In the rows, zero is written as 128.
Each path below is one point turned by a fixed rotation once a step. After each direction that follows a path, write how fast that rotation turns it, in deg/step (0 if it stays still).
Each turn is a multiple of 5 degrees from 10 to 175, or 0.
Each row of a path follows its step; steps can be skipped.
Rotation 1:
step 0: [129 127 128 124 124 122 118 126 119 135 118 124 123 132 128 128 127 122
 116 132 119 130 120 135 141 128 123 131 121 125 126 127 131 124 125 136
 125 131 128 131 120 127 125 134 130 130 125 125 134 121 121 126 126 132
 137 134 126]
step 1: [126 125 130 127 130 130 132 131 121 135 129 116 133 133 127 126 133 127
 127 131 121 128 129 131 123 128 134 141 119 137 136 135 122 126 127 128
 127 129 134 130 137 129 130 126 126 133 129 122 120 138 140 122 128 124
 137 131 128]
step 7: [131 128 119 129 124 130 124 139 134 129 126 129 129 128 132 115 128 126
 128 128 133 123 131 126 130 128 127 122 130 127 116 123 122 126 131 124
 133 128 126 130 133 128 138 132 127 139 138 125 114 128 137 126 122 122
 130 132 119]
step 10: [126 120 130 131 132 127 133 137 124 127 126 126 129 137 128 129 118 119
 122 130 121 128 131 125 128 128 125 130 132 132 124 121 118 130 140 115
 129 132 122 131 128 121 117 128 127 124 132 133 120 124 125 136 124 131
 125 134 133]
step 13: [123 122 128 129 121 140 128 136 122 127 135 126 122 127 131 131 135 125
 126 118 133 127 131 130 131 127 133 126 130 126 124 124 135 133 139 129
 125 134 123 128 124 121 129 127 124 123 136 119 126 116 127 120 126 130
 133 117 134]
step 16: [137 128 130 125 128 133 131 109 127 125 121 129 120 136 128 129 123 130
 121 125 133 126 132 128 127 127 121 130 126 135 124 119 132 129 128 135
 119 137 130 134 132 128 126 122 126 125 137 131 122 122 133 130 124 134
 135 129 125]
step 19: [118 128 128 131 123 120 127 127 127 131 133 127 128 124 123 131 132 125
 128 131 127 126 122 120 127 123 121 129 118 120 129 124 138 125 131 126
 122 132 127 131 121 120 133 117 129 127 129 144 125 125 128 120 129 138
 135 134 122]
step 20: [135 136 134 135 134 137 128 134 133 133 117 119 121 125 124 133 125 128
 127 129 115 124 127 133 130 127 134 129 114 124 127 137 129 128 125 128
 136 131 132 130 122 122 128 129 129 133 132 127 132 130 132 135 123 129
 124 135 125]
Speeds:
[127 128 128 129 129 128 126 128 127 130 125 129 128 127 129 126 128 127
 128 127 126 130 125 131 128 129 128 128 129 129 129 129 127 127 126 129
 130 128 130 128 129 129 128 127 128 130 126 129 131 129 125 129 126 126
 127 124 128] -> 125
[128 128 130 128 128 127 129 131 130 129 128 125 127 127 130 129 131 126
 127 127 128 128 129 127 128 131 129 129 126 126 125 130 128 128 128 127
 126 126 130 127 129 128 131 126 128 131 128 129 130 125 130 127 128 128
 128 127 126] -> 60
Rotation 2:
step 8: [122 141 137 129 130 126 128 126 122 133 125 131 138 130 136 124 131 141
 126 137 127 125 125 129 123 123 132 128 135 132 137 126 128 125 121 120
 125 126 122 128 123 132 131 128 134 127 125 125 130 123 129 122 123 124
 127 120 133]
step 10: [130 125 126 130 134 121 121 129 132 127 129 119 124 132 136 134 135 136
 122 129 130 131 123 125 124 134 125 135 122 137 127 114 126 126 136 130
 132 131 131 128 131 131 122 127 137 126 130 123 130 131 135 125 122 125
 128 126 137]
step 12: [133 118 122 132 117 130 129 138 125 125 122 130 126 128 135 124 125 131
 127 128 134 133 122 121 125 127 140 129 130 129 136 125 121 127 132 133
 126 122 120 126 132 131 128 129 125 129 128 121 126 123 127 122 126 121
 137 138 124]
step 13: [125 126 125 134 136 121 122 126 125 127 122 127 129 124 136 126 131 141
 125 124 131 126 129 122 129 132 133 139 121 135 129 118 126 126 126 123
 131 123 136 133 125 134 125 132 137 117 131 124 129 129 124 119 129 125
 123 127 131]
step 17: [131 127 135 124 131 123 135 122 126 122 126 128 133 132 131 125 132 134
 127 134 136 135 124 132 129 129 131 121 140 128 137 127 128 122 124 126
 125 118 114 126 132 128 120 126 134 133 124 126 129 128 132 118 122 124
 129 129 128]
step 21: [121 122 128 126 119 124 129 132 132 120 125 134 127 129 132 131 127 132
 125 123 134 127 125 122 128 130 136 124 119 139 125 121 125 130 134 133
 123 129 135 123 131 123 134 130 133 130 133 123 121 125 130 117 124 126
 134 136 124]
step 22: [130 127 122 127 135 125 124 124 131 121 131 128 123 124 134 132 130 146
 125 125 139 130 123 133 128 136 130 131 128 131 127 125 128 125 124 123
 122 126 126 128 127 140 122 127 136 124 127 124 124 130 137 127 133 135
 122 122 129]
step 23: [130 127 135 123 123 122 127 127 123 126 122 125 126 122 129 131 132 126
 134 138 132 129 126 127 122 132 137 125 139 123 129 127 131 124 120 127
 130 119 121 128 121 130 132 125 136 136 122 124 130 121 130 118 122 127
 125 132 119]
Speeds:
[127 126 128 129 127 128 129 129 129 129 129 129 129 129 129 130 129 129
 130 129 125 128 128 128 129 129 129 127 128 125 129 131 127 127 127 127
 131 127 126 127 129 129 127 127 129 130 126 128 129 132 130 127 132 127
 129 132 127] -> 130
[128 127 129 128 127 128 128 129 124 128 128 130 129 130 125 129 126 126
 126 131 129 129 128 129 128 130 129 128 127 125 128 127 127 124 132 128
 127 128 128 127 128 129 129 128 129 128 127 128 127 127 126 129 128 128
 129 130 126] -> 125
[125 126 128 128 127 130 129 130 129 128 129 131 128 129 127 130 128 128
 126 127 129 128 125 129 126 127 130 128 127 130 131 130 128 130 127 127
 128 128 128 129 128 129 129 129 125 127 127 128 128 126 129 129 128 131
 129 129 128] -> 115
Rotation 3:
step 1: [130 130 126 128 129 136 133 126 131 127 130 125 133 136 129 131 128 125
 123 121 128 114 126 123 130 132 134 122 118 126 123 128 119 125 129 122
 137 133 128 130 127 122 135 135 130 115 137 124 123 130 130 121 137 132
 126 128 130]
step 2: [122 126 134 127 120 136 127 130 132 128 129 127 127 129 132 130 124 121
 130 128 120 123 115 125 127 131 133 123 127 131 128 127 127 135 131 120
 131 138 130 125 123 137 126 135 129 125 121 129 112 135 119 128 132 131
 121 127 134]
step 12: [127 128 125 126 132 132 130 131 130 128 123 120 116 125 135 131 132 127
 136 124 131 127 121 122 134 131 132 127 130 136 114 127 124 125 129 111
 141 131 129 125 126 126 129 130 127 129 135 126 125 132 130 123 130 132
 129 122 135]
step 13: [129 124 130 122 119 124 130 134 121 128 125 131 123 132 132 129 121 126
 125 117 122 126 130 126 122 124 128 127 131 132 120 135 125 131 119 117
 126 135 130 136 127 128 127 139 132 126 136 129 113 128 128 126 131 138
 124 125 129]
step 17: [127 120 126 133 130 134 128 124 128 126 133 124 129 117 131 141 120 127
 129 129 128 119 124 116 126 133 128 128 125 134 128 121 118 133 132 127
 134 138 125 136 124 125 134 133 128 124 136 128 128 129 133 134 135 126
 126 119 127]
step 18: [126 131 129 129 118 132 125 125 127 126 134 132 135 140 138 128 126 131
 122 121 123 118 122 127 118 135 137 121 120 124 131 118 121 135 128 124
 133 135 129 132 131 132 126 130 130 128 132 123 128 129 125 126 131 135
 121 126 131]
step 21: [133 123 121 127 126 128 134 128 114 128 131 124 118 132 129 127 126 129
 119 121 129 128 138 128 128 139 134 127 117 135 121 128 130 134 127 126
 125 136 136 128 126 125 130 131 137 126 133 131 115 127 131 125 124 130
 130 126 128]
step 22: [127 117 130 130 124 127 136 133 129 124 117 124 124 132 130 137 129 128
 132 134 130 120 122 132 133 139 135 127 121 131 124 125 129 129 125 123
 133 136 137 133 132 128 126 129 126 124 126 130 121 115 133 134 132 123
 124 125 129]
Speeds:
[126 124 129 128 128 127 130 128 127 126 129 127 130 129 126 130 127 127
 128 130 128 129 127 129 128 129 129 128 131 128 127 130 129 126 128 130
 126 126 129 129 127 130 127 132 128 130 128 129 128 126 127 131 130 127
 125 127 129] -> 130
[129 128 130 126 128 127 126 129 127 126 124 128 127 125 128 128 127 130
 130 128 129 129 129 130 129 128 130 128 127 127 126 131 126 127 127 128
 127 129 130 129 128 129 126 127 128 130 127 130 124 126 131 127 127 130
 128 129 128] -> 40
Rotation 4:
step 1: [138 128 128 125 130 117 127 128 124 121 122 131 125 133 126 126 124 129
 139 131 132 122 132 133 129 130 133 127 131 127 123 128 130 117 136 131
 132 135 136 128 135 125 127 124 134 117 117 130 127 129 137 136 125 129
 115 138 135]
step 4: [132 126 122 124 125 134 127 140 119 125 122 123 141 128 130 129 139 127
 127 131 137 132 136 123 126 125 128 128 136 134 123 125 131 113 119 130
 129 133 129 120 131 125 130 118 131 125 125 121 126 128 128 138 129 128
 122 133 121]
step 5: [130 139 130 130 127 129 134 141 125 131 138 126 126 126 120 126 133 128
 125 123 127 129 133 127 128 114 129 126 122 118 119 125 123 123 128 129
 134 128 125 126 130 131 130 132 124 123 117 135 126 121 121 116 137 137
 130 124 125]
step 7: [131 124 131 125 124 134 130 128 123 125 127 130 123 120 123 123 134 139
 132 126 138 125 126 134 133 126 121 119 136 137 124 129 120 123 121 124
 128 127 135 124 130 124 123 148 129 126 130 124 128 128 129 137 130 130
 116 131 126]
step 9: [120 134 128 130 118 132 117 133 137 129 119 126 119 134 139 136 127 124
 134 126 127 133 123 131 130 132 118 125 124 129 132 132 123 122 135 129
 123 138 124 128 134 134 129 123 130 122 118 126 131 127 124 139 130 123
 122 128 124]
step 11: [124 129 128 128 132 128 118 126 132 128 131 135 129 134 129 124 131 128
 126 123 132 127 126 134 124 130 136 137 125 118 125 131 127 124 125 138
 138 129 129 115 139 115 138 127 120 122 133 126 135 123 120 124 124 134
 130 126 129]
step 12: [133 136 134 136 127 130 118 134 120 137 126 136 123 128 127 128 131 121
 126 131 119 136 128 125 128 129 118 120 136 123 130 124 128 132 123 129
 126 128 131 117 127 129 124 130 125 120 130 114 127 126 122 132 123 117
 131 131 118]
step 13: [126 127 124 126 138 129 126 131 135 125 133 132 124 131 116 127 119 127
 122 129 124 126 134 126 132 125 129 119 130 120 133 131 130 133 122 119
 130 133 124 127 123 118 125 144 131 117 124 136 130 130 136 131 138 131
 127 137 127]
Speeds:
[128 128 129 127 131 127 130 129 128 128 129 127 127 127 131 127 127 124
 129 128 129 130 127 127 130 126 129 128 128 128 127 127 128 126 126 127
 130 127 131 126 130 126 126 128 128 132 127 127 129 127 128 130 125 127
 129 128 126] -> 95
[129 129 129 128 130 130 129 126 127 125 128 128 126 129 130 124 129 128
 128 127 130 126 126 127 130 128 124 129 125 129 129 129 128 128 129 128
 129 128 129 130 124 130 128 129 128 129 127 129 128 128 128 128 127 129
 125 129 128] -> 45
Rotation 5:
step 0: [133 128 128 126 125 128 123 125 126 124 131 116 132 125 132 130 133 130
 134 127 120 127 127 123 129 146 132 130 128 133 132 127 129 129 140 134
 134 134 131 122 134 128 124 131 124 128 126 123 123 120 126 127 133 127
 113 126 138]
step 2: [133 127 140 127 118 112 134 130 121 122 133 129 122 125 133 125 134 124
 131 121 130 125 131 127 129 132 131 121 120 133 122 121 119 129 128 128
 130 125 123 126 123 128 132 128 129 131 118 128 125 130 125 123 138 134
 131 129 121]
step 4: [121 129 122 134 135 119 135 130 135 123 134 130 127 126 130 119 127 119
 120 127 129 125 127 134 129 128 137 127 128 131 128 126 130 125 119 128
 129 129 128 139 123 132 136 128 128 129 128 125 136 120 116 138 121 126
 122 133 121]
step 5: [127 130 126 130 119 122 130 133 130 137 133 120 124 128 133 117 123 130
 128 139 136 123 129 135 124 138 130 119 127 136 130 132 124 127 132 129
 136 120 124 138 119 131 129 132 132 129 134 127 125 128 131 135 128 135
 124 134 124]
step 6: [136 130 127 134 118 131 127 128 133 128 122 125 134 141 135 124 119 134
 134 133 125 132 127 133 132 135 127 128 128 131 122 136 138 128 130 132
 138 127 137 136 127 134 128 130 132 127 129 135 124 127 123 126 117 121
 125 129 125]
step 11: [127 139 126 121 121 134 123 130 124 123 129 118 129 127 121 121 124 121
 138 128 132 128 135 126 126 127 135 132 131 116 136 129 129 135 131 129
 122 128 131 132 129 136 117 124 132 124 131 122 122 127 132 131 130 135
 123 130 120]
step 17: [134 137 129 123 135 126 126 126 120 129 130 131 122 134 127 129 127 132
 141 127 126 130 134 136 132 127 129 122 130 122 121 119 143 126 123 124
 132 135 126 134 128 127 129 129 136 129 127 130 124 129 136 130 121 135
 139 122 125]
step 19: [124 132 125 128 140 131 128 117 123 133 132 128 133 126 128 129 125 123
 130 132 127 128 124 135 139 131 129 135 133 121 131 132 122 130 126 138
 133 130 120 134 130 125 124 124 121 136 135 118 134 134 132 117 124 129
 130 133 126]
Speeds:
[128 131 127 125 128 126 128 131 130 129 128 130 128 127 126 128 128 128
 128 126 130 126 131 128 128 127 126 127 127 126 127 126 129 128 126 127
 127 130 125 128 129 129 130 128 131 127 129 128 129 128 125 130 128 131
 128 128 128] -> 55
Rotation 6:
step 2: [122 126 129 113 127 130 124 121 126 123 132 135 123 124 121 127 132 115
 117 123 133 127 127 127 132 126 125 126 124 123 123 131 138 131 119 132
 127 118 121 125 132 136 131 120 123 124 133 122 122 131 119 126 132 123
 117 128 128]
step 6: [133 129 121 120 134 129 124 126 133 131 127 137 119 131 137 130 139 130
 123 126 126 123 123 130 128 128 122 126 124 123 118 129 125 127 116 122
 130 126 123 140 120 137 138 133 137 122 140 127 136 128 128 125 126 126
 121 124 126]
step 9: [129 136 123 122 128 131 128 121 136 127 120 134 125 123 119 138 131 127
 119 124 131 120 123 127 120 121 134 142 129 123 124 124 130 116 131 127
 130 126 123 124 132 136 139 128 127 128 135 129 132 124 122 130 121 131
 116 131 122]
step 14: [121 127 122 123 128 132 120 126 133 139 124 133 128 134 120 124 143 121
 118 132 122 123 121 126 136 135 124 126 127 126 120 118 128 133 125 125
 122 132 119 132 130 123 133 120 129 132 127 117 127 129 122 124 129 121
 132 127 131]
step 16: [128 144 130 126 126 139 132 130 129 133 120 130 123 129 124 125 134 119
 126 132 126 127 122 120 130 129 125 142 131 127 138 138 127 121 131 123
 140 137 120 124 129 129 120 131 126 127 131 134 126 129 133 123 121 128
 122 130 119]
step 17: [117 133 130 125 126 137 130 113 129 117 127 139 126 134 125 137 134 115
 115 124 132 128 119 128 133 127 122 128 121 131 124 123 136 126 130 137
 132 122 128 128 128 126 126 130 126 134 127 122 132 128 131 121 130 125
 129 134 125]
step 19: [127 134 120 125 133 134 127 131 129 128 126 132 117 129 125 117 124 127
 121 126 124 125 126 117 132 132 135 125 135 123 123 133 125 125 128 127
 125 136 128 134 118 132 123 133 124 133 139 130 127 141 138 134 122 132
 138 130 117]
step 20: [126 116 132 122 133 136 133 127 123 127 130 136 129 122 125 134 121 120
 119 128 130 129 121 124 133 128 122 129 137 128 129 138 136 125 126 124
 126 123 129 119 130 128 131 134 122 127 133 136 127 125 144 118 130 124
 126 139 122]
Speeds:
[127 126 129 127 130 126 127 128 129 127 127 127 128 129 127 128 127 129
 128 128 127 126 127 127 129 128 128 128 127 127 128 131 126 131 131 126
 125 129 129 132 128 129 126 128 129 128 126 127 128 129 126 128 128 127
 130 126 129] -> 95
[127 127 127 128 126 127 130 128 127 128 131 127 129 128 127 129 128 131
 129 130 128 127 126 127 128 128 127 130 130 129 125 127 127 128 128 128
 127 131 128 124 129 130 131 128 129 128 124 128 130 128 126 130 125 127
 128 126 128] -> 25
[128 128 128 129 131 127 127 130 128 127 127 128 127 127 126 128 124 130
 127 129 131 129 128 129 125 129 128 130 127 129 126 127 129 129 129 127
 127 127 128 128 130 129 130 127 128 130 129 127 126 130 131 128 128 127
 127 129 126] -> 35
[128 127 127 130 127 129 130 129 126 128 125 129 128 129 126 126 127 131
 128 128 126 128 129 127 129 128 127 125 126 130 129 130 128 130 129 128
 129 129 126 125 128 131 127 129 128 126 129 130 127 128 130 128 127 129
 129 131 129] -> 90
[126 126 126 130 127 129 125 128 129 129 126 129 130 128 129 127 128 129
 129 130 127 127 128 126 128 127 130 128 129 127 127 124 130 127 130 126
 129 126 130 129 127 128 129 127 126 128 128 129 131 131 126 129 127 128
 128 130 128] -> 80
Rotation 7:
step 0: [136 131 121 131 128 132 133 133 128 123 129 127 119 133 121 135 130 123
 118 121 123 130 129 128 132 130 121 129 123 137 124 136 131 121 133 142
 129 133 125 121 133 134 130 119 131 129 130 123 136 137 133 136 124 125
 132 125 130]
step 2: [120 130 122 127 126 125 126 133 138 123 125 127 119 139 132 129 137 126
 129 131 126 135 116 135 127 133 120 120 136 126 126 127 129 128 133 130
 133 133 137 129 137 126 128 124 134 124 142 130 122 125 128 134 131 127
 128 129 134]
step 6: [130 135 124 128 134 129 118 124 134 121 127 131 125 139 124 127 128 129
 131 128 131 126 131 121 119 139 128 131 127 128 137 121 128 128 133 139
 125 134 129 132 129 134 123 118 125 120 124 122 127 130 124 144 135 128
 124 130 126]
step 10: [129 129 124 128 127 125 130 140 131 133 127 124 124 124 127 120 131 128
 130 124 120 133 128 125 124 128 117 131 128 132 125 127 129 129 136 130
 137 143 135 127 133 130 117 120 123 129 121 130 120 137 129 134 122 119
 130 133 130]
step 11: [129 126 126 119 131 135 131 132 117 123 122 133 130 130 139 123 132 126
 133 125 122 121 138 119 119 133 121 129 125 125 121 123 129 130 125 136
 119 129 116 121 132 127 133 128 123 129 134 121 128 134 125 130 135 127
 130 126 133]
step 13: [123 131 127 123 124 125 129 132 135 128 137 127 117 123 134 137 120 133
 129 129 121 130 130 121 134 129 126 126 125 128 122 125 137 129 140 130
 126 138 126 126 129 122 137 129 130 129 129 125 142 129 117 132 134 127
 128 127 133]
step 14: [124 128 131 130 130 131 124 132 130 130 125 137 114 138 136 124 134 126
 123 138 133 126 126 127 125 136 125 125 130 132 126 129 121 137 129 121
 131 134 130 140 132 131 129 121 127 117 126 123 122 132 129 128 132 126
 131 132 141]
step 17: [127 136 133 125 129 126 127 120 121 127 117 130 121 125 125 136 133 130
 126 139 121 129 133 121 133 122 128 133 127 131 126 122 129 127 125 137
 138 131 121 121 131 128 133 113 134 131 130 116 131 125 128 130 127 125
 133 131 130]
Speeds:
[128 130 129 129 129 128 127 130 130 128 130 127 127 126 128 127 125 129
 128 129 129 127 128 126 131 129 127 128 129 131 126 126 127 125 127 128
 130 126 129 129 129 127 127 127 129 130 127 126 129 123 127 129 129 127
 128 129 130] -> 90
[127 129 130 125 128 128 127 128 131 130 127 129 130 127 130 128 129 129
 128 128 129 129 127 126 130 126 126 128 128 127 131 128 130 126 127 128
 126 128 127 127 128 129 131 129 128 130 126 128 128 129 130 127 131 128
 131 128 129] -> 175
Rotation 8:
step 4: [128 131 119 130 123 129 141 128 136 127 126 128 128 127 123 136 137 136
 122 134 135 127 121 128 129 126 121 134 127 128 132 123 126 119 133 130
 125 128 129 129 132 131 130 119 132 137 133 134 113 128 123 131 134 122
 134 125 124]
step 10: [124 134 127 127 125 130 131 118 128 133 124 133 134 139 125 131 134 132
 127 133 127 130 133 130 128 130 134 136 123 125 134 135 142 128 132 128
 125 128 127 128 131 115 124 136 134 131 133 130 119 118 119 133 136 130
 126 119 125]
step 12: [130 130 123 127 132 132 125 126 126 128 128 136 136 118 119 140 126 141
 121 127 121 132 128 128 126 131 127 125 141 129 122 131 124 124 134 136
 134 119 124 126 132 122 128 126 128 133 126 120 129 119 123 131 133 134
 131 121 127]
step 14: [130 125 128 122 133 129 120 127 132 126 129 126 126 141 125 133 127 122
 123 123 121 123 124 123 137 123 131 134 139 122 129 130 132 127 124 139
 127 122 122 116 125 131 136 130 131 129 133 125 119 123 121 134 119 136
 126 127 126]
step 16: [127 131 130 122 130 132 124 127 137 137 120 128 126 137 113 134 134 131
 125 128 125 121 129 129 137 132 126 134 128 130 119 133 131 131 136 123
 135 133 130 133 127 117 135 127 130 131 119 123 122 122 126 128 125 120
 131 136 126]
step 21: [132 128 127 123 130 126 132 130 126 130 123 132 142 123 120 131 127 136
 123 130 126 129 117 128 135 130 125 127 124 120 126 130 120 134 132 128
 137 127 127 134 128 130 135 128 118 134 137 128 138 118 118 129 131 120
 130 134 125]
step 22: [124 136 134 118 129 131 126 134 128 130 122 122 123 136 133 125 135 140
 122 133 135 126 121 121 127 125 122 137 129 125 131 131 125 121 133 123
 137 118 137 128 121 126 129 130 132 135 127 128 126 129 118 124 120 129
 123 127 127]
step 23: [130 119 123 133 125 125 134 127 129 124 126 132 131 136 129 122 123 128
 118 132 128 114 125 132 138 124 128 134 133 124 124 134 128 129 122 132
 142 127 129 124 127 136 122 138 127 122 134 130 124 121 122 131 126 129
 118 121 131]
Speeds:
[128 129 129 128 129 127 127 127 127 128 129 127 129 128 125 129 129 132
 131 127 129 129 126 129 126 129 129 131 128 129 124 127 127 129 128 127
 130 128 127 129 129 129 127 125 125 129 126 128 129 127 130 128 128 127
 129 129 128] -> 80
[128 128 128 127 126 131 131 128 127 126 127 130 128 128 125 127 129 130
 128 127 130 129 127 129 130 129 128 127 127 131 127 127 127 129 127 130
 127 127 129 125 125 129 126 128 131 128 127 128 128 130 128 128 125 127
 127 126 130] -> 95
